array([[101, 118, 114,  88, 127, 167, 170, 124, 143, 118,  73],
       [118, 175, 142, 106, 119,  99, 133, 168, 186, 106,  91],
       [110, 159, 130,  94, 118, 109, 152, 159, 186, 111,  73],
       [159, 127, 140, 133, 173,  73, 174, 119, 140, 144, 154]])
->
array([[118, 175, 142, 106, 119,  99, 133, 168, 186, 106,  91],
       [159, 127, 140, 133, 173,  73, 174, 119, 140, 144, 154],
       [110, 159, 130,  94, 118, 109, 152, 159, 186, 111,  73],
       [101, 118, 114,  88, 127, 167, 170, 124, 143, 118,  73]])

array([[ 95, 169,  54, 141],
       [122, 100,  99, 200],
       [ 77,  67, 173, 184],
       [200,  61,  58, 113]])
->
array([[ 77,  67, 173, 184],
       [122, 100,  99, 200],
       [200,  61,  58, 113],
       [ 95, 169,  54, 141]])

array([[126, 132, 124, 124, 127, 151, 125, 135, 140, 135, 134, 121],
       [ 99, 106,  71, 102, 144, 125, 162,  88, 120, 119, 133, 167],
       [184, 163, 152, 155, 102, 131,  80, 148, 161, 145, 132,  81],
       [173, 132, 185, 108, 155, 108, 115,  80, 168, 139, 118, 173]])
->
array([[173, 132, 185, 108, 155, 108, 115,  80, 168, 139, 118, 173],
       [184, 163, 152, 155, 102, 131,  80, 148, 161, 145, 132,  81],
       [126, 132, 124, 124, 127, 151, 125, 135, 140, 135, 134, 121],
       [ 99, 106,  71, 102, 144, 125, 162,  88, 120, 119, 133, 167]])

array([[129, 125, 132, 130],
       [146, 148, 202, 164],
       [127, 129, 117, 134],
       [128, 131, 152, 118],
       [126, 122, 125, 133]])
->
array([[146, 148, 202, 164],
       [128, 131, 152, 118],
       [129, 125, 132, 130],
       [126, 122, 125, 133],
       [127, 129, 117, 134]])

array([[114, 137, 137, 100, 137, 100, 128, 119, 132],
       [166, 142,  96, 174, 144, 172, 137, 146, 153],
       [185, 156,  75, 182, 166, 175, 141, 149, 182],
       [119, 121, 127, 113, 122, 113, 138, 134, 131],
       [104, 103, 134, 111, 101, 118, 156, 151, 117],
       [179, 152,  81, 182, 159, 178, 142, 153, 173],
       [142, 139, 125, 146, 135, 142, 117, 124, 132],
       [115, 145, 157, 111, 128, 113, 104, 102, 114],
       [121, 138, 165, 130, 107, 134,  94,  96,  99]])
->
array([[121, 138, 165, 130, 107, 134,  94,  96,  99],
       [115, 145, 157, 111, 128, 113, 104, 102, 114],
       [114, 137, 137, 100, 137, 100, 128, 119, 132],
       [104, 103, 134, 111, 101, 118, 156, 151, 117],
       [119, 121, 127, 113, 122, 113, 138, 134, 131],
       [142, 139, 125, 146, 135, 142, 117, 124, 132],
       [166, 142,  96, 174, 144, 172, 137, 146, 153],
       [179, 152,  81, 182, 159, 178, 142, 153, 173],
       [185, 156,  75, 182, 166, 175, 141, 149, 182]])

array([[119, 113, 128, 137, 119, 124],
       [127, 126, 107,  82,  82, 112],
       [114, 118,  75, 152,  98, 117],
       [ 98, 156,  87, 123, 155, 104],
       [118, 160, 137,  81, 181, 117],
       [138, 102, 102, 130,  78, 126],
       [117, 111, 113, 178, 125, 137],
       [143, 114, 112, 104,  83, 119],
       [167, 100, 190, 153, 121, 160],
       [163,  90, 182, 135,  87, 154],
       [124, 121, 117, 181, 139, 134]])
->
array([[167, 100, 190, 153, 121, 160],
       [163,  90, 182, 135,  87, 154],
       [118, 160, 137,  81, 181, 117],
       [119, 113, 128, 137, 119, 124],
       [124, 121, 117, 181, 139, 134],
       [117, 111, 113, 178, 125, 137],
       [143, 114, 112, 104,  83, 119],
       [127, 126, 107,  82,  82, 112],
       [138, 102, 102, 130,  78, 126],
       [ 98, 156,  87, 123, 155, 104],
       [114, 118,  75, 152,  98, 117]])
